Rotation paths and how fast each direction turns (degrees per step)
Each turn is a multiple of 5 degrees from 10 to 175, or 0.
Each row of a path follows its step; steps can be skipped.
Path 1:
step 0: [-12   0 -16  22 -32 -28 -58  17  -1  25  -6  13  18 -10 -28   7  44 -17
  18 -11 -28  -2 -11 -16  -3  19  -1  -7 -21   5 -22 -13  -4 -18  -6  -4
  -2 -17 -18  23 -58   5]
step 2: [-19  16  11  48   6 -10 -49   1  19 -13  -3   2  15   0  15 -28  23   3
  32  -3  -5  -6 -15 -12 -24  -5  35 -45  -4 -20 -17  -4  -7  -5  17 -17
  42  -1 -10 -13 -24 -38]
step 3: [-16   0  19  29  17  -6 -15  67  38  -8  12  -9   6   1  12  -4  -9 -15
  27  25 -18 -21  18  -7 -20 -42  28   8 -14 -12 -14 -11 -18  38  30  -8
   6   4  -9  23  -9  -8]
step 5: [ -1 -17   2  35  -4  27   6  20   4 -17  -6 -23   1  11   2 -12 -23  -9
   7 -28 -22 -27  -2  -4  -9 -33   6  37   7   6  17  -7  14  27  70   9
  16  -9  47 -20  -9 -16]
step 6: [ 36  -2 -14   3 -23  31   3  23  10  34  33 -23 -10  11 -16 -18  24   0
  33 -24   5 -30 -19 -10  25 -34   7  25   8  -8   6 -31  -4  -4  17  11
  -6   5   9 -47 -34 -14]
step 10: [-27   5 -19 -33  24   6 -19 -38  20  22 -13  -3   6   9  20 -38   2 -10
 -12  11  -7 -14  14 -13  -5  -3  -6   6 -19  17 -31 -17 -43 -11 -27  26
   1  33  -7 -11 -56 -12]
step 11: [-21   5   6 -15  27 -17 -38 -13 -20 -44   9  28  10  18  17 -22 -36 -20
  21   8 -17 -18  23 -23 -21  23   8  -5 -36  18   1  23 -21   5   7   8
  -9  -2  22 -23 -43 -20]
step 12: [ -7   6  -5   2   8 -16 -39  16  17  25  43  -8  -3  32 -11  -6 -10 -20
  -9  -3 -24 -38  28 -25  -8  31 -21 -17 -29  42  -1 -18 -31  29   0 -17
   9   9 -25  -9 -26 -11]
step 13: [ 10 -28 -16  26   0 -13 -26  -5  18  21 -23  17   3  10   2   0 -29 -20
  23 -15   6 -28  48 -23 -41  16   1  -7 -27  13  35  -1 -25  -3  22 -17
 -38 -26 -12  -1 -23  12]
step 14: [ -6   8  -3  54  39  -5 -27   5  13  30 -36   0  -3  30 -27 -20  14  12
  -6  -9   6 -20   8 -12 -22  17  -7  -1  -5  25   7 -22   3  13  17 -38
  13 -30  12 -49  -9  -3]
step 16: [ -6  -9 -12  43   7   6 -22  41  15  34 -21   3 -15  -3  -5 -23   0  -4
 -17  13  17  -6 -19  14  20 -18  22  13  28  15 -17 -15 -35  -7  -6 -21
  23 -44   5  15 -44  29]
Speeds:
[-10  -3   4  -1  -9  -1  -3   7  -8   1   6 -10   9   9  -1 -11  -8 -14
  -7   0   0   7 -10   3  -4  -5   3  13  -2  13   8   5   1 -10  -9   4
  -2  -1   1   1   0  -4]  60
[  2 -11   2  -3  -2  -1 -11  -4  -8 -11   4  -2  -9   4   1   7  -3  -1
 -10   7   4 -12   1   6   6 -13  -2  -2  -9   5  -9   4  -8  -2   8  10
   8   8   8  -1   0  10]  55
[  2  -4   7   3  -2 -12 -13  -7  15 -10  -1   0   0   6   1  -5   2  -4
  -7  -1  -2   1   9  -1   3  -7  -5  -3 -13  -6   1   4   3   5  -5 -15
  -8   1  -4   3   2 -15]  35
[ 11   1  -1  -7  -8   0  -4   3  -6  -2   3   4  12  -4   9  -8   0   6
   9   1  15   0   2   3   7  -1   4 -11  -7  -3  11   0  -7 -16   5   1
 -10   0  -5  -8   1  -1]  160
[ -8   1   6   8   4 -13  -1   2  -1   4   5  -3   5   6 -10  -5  -9  -2
   9  -8  19  -9  12  -1 -10   1  -2  -2   5  -4  -8  -2   0   0   6   7
   5  -2  -4   3  11  -1]  35
[  6  -2  -3   5   4   2 -12  -2  -4  -1 -10   4   9  -8  -4   2   8  -5
  -4  -1  11   8  -4  -6  17   0   5   7   6   1 -20   5   5  -4  -5   6
  -1  -7  -6   4   0  -3]  45
[ -6  -5  -6  10  14  -7   0 -11   4 -10  -5   5   0   2   8  -9   4  13
   5   3  -1   2   5  10  -3   0  -7  15   3   5   5   1   6 -11  -4   5
  -3  -1  -2  -2  -1  11]  115
